128 stands for zero in the data rows.
Here are some points:
[137 124 190 125 132 108 131 119 149 131 105 129 151 107]
[209 255 135 145 129 128 088 158 057 120 129 057 036 143]
[148 125 181 123 138 109 131 124 154 132 107 133 151 115]
[137 111 156 093 130 162 123 135 101 130 155 137 102 148]
[131 104 162 071 127 169 121 137 091 135 176 135 083 164]
[120 133 108 127 123 138 131 138 126 129 135 130 126 127]
[111 128 104 138 119 121 128 131 138 134 120 130 136 127]
[148 120 175 124 136 117 131 125 142 132 118 132 146 117]
[130 098 152 060 124 172 113 134 089 135 177 131 086 163]
[125 133 111 129 122 134 130 141 127 132 137 129 127 131]
[113 126 120 131 112 148 134 160 126 144 136 151 124 122]
[094 123 114 126 118 143 129 133 131 135 137 133 126 129]
[089 115 123 126 086 160 138 165 126 171 142 178 124 118]
[120 128 110 133 123 138 127 139 124 130 133 138 123 131]
[099 112 111 129 116 138 128 137 125 134 137 137 131 134]
[093 120 112 130 110 145 129 139 124 136 139 132 124 134]
Then 12 other points, each followed by its number:
[112 126 105 171 125 096 132 129 162 131 089 128 161 117] 0
[116 130 112 128 123 141 126 138 127 132 136 129 128 130] 1
[102 121 118 128 113 149 129 140 123 135 138 135 125 127] 2
[121 132 112 131 120 132 131 132 128 133 132 123 131 130] 3
[090 129 114 131 118 142 131 142 124 132 134 135 126 130] 4
[124 128 120 133 121 147 129 148 125 131 141 135 125 124] 5
[097 118 113 129 118 140 130 136 125 132 137 133 127 131] 6
[125 129 124 128 122 147 133 152 122 136 138 136 124 125] 7
[156 116 177 130 152 078 132 087 172 130 091 125 161 099] 8
[133 095 149 070 122 167 116 137 088 132 171 136 088 160] 9
[255 255 136 126 113 028 000 000 000 000 169 000 010 255] 10
[096 118 112 133 110 138 130 138 125 133 129 133 126 125] 11
Which three of these numbered points are nearest to each point below, ignoring the 2 directions in which the first points spread most? Their numbers follow each, nearest first.
[110 127 101 164 121 098 137 134 154 133 100 134 158 115] > 0 6 3
[119 127 105 133 120 126 129 134 130 135 122 133 133 123] > 3 1 6
[118 131 124 127 117 152 134 155 125 139 138 148 128 124] > 7 5 2
[117 130 118 129 124 148 129 146 125 133 140 137 126 126] > 5 7 1
[221 093 169 124 255 000 168 000 219 056 039 066 197 060] > 8 9 3
[112 122 105 183 121 090 138 132 167 135 085 132 163 109] > 0 11 6
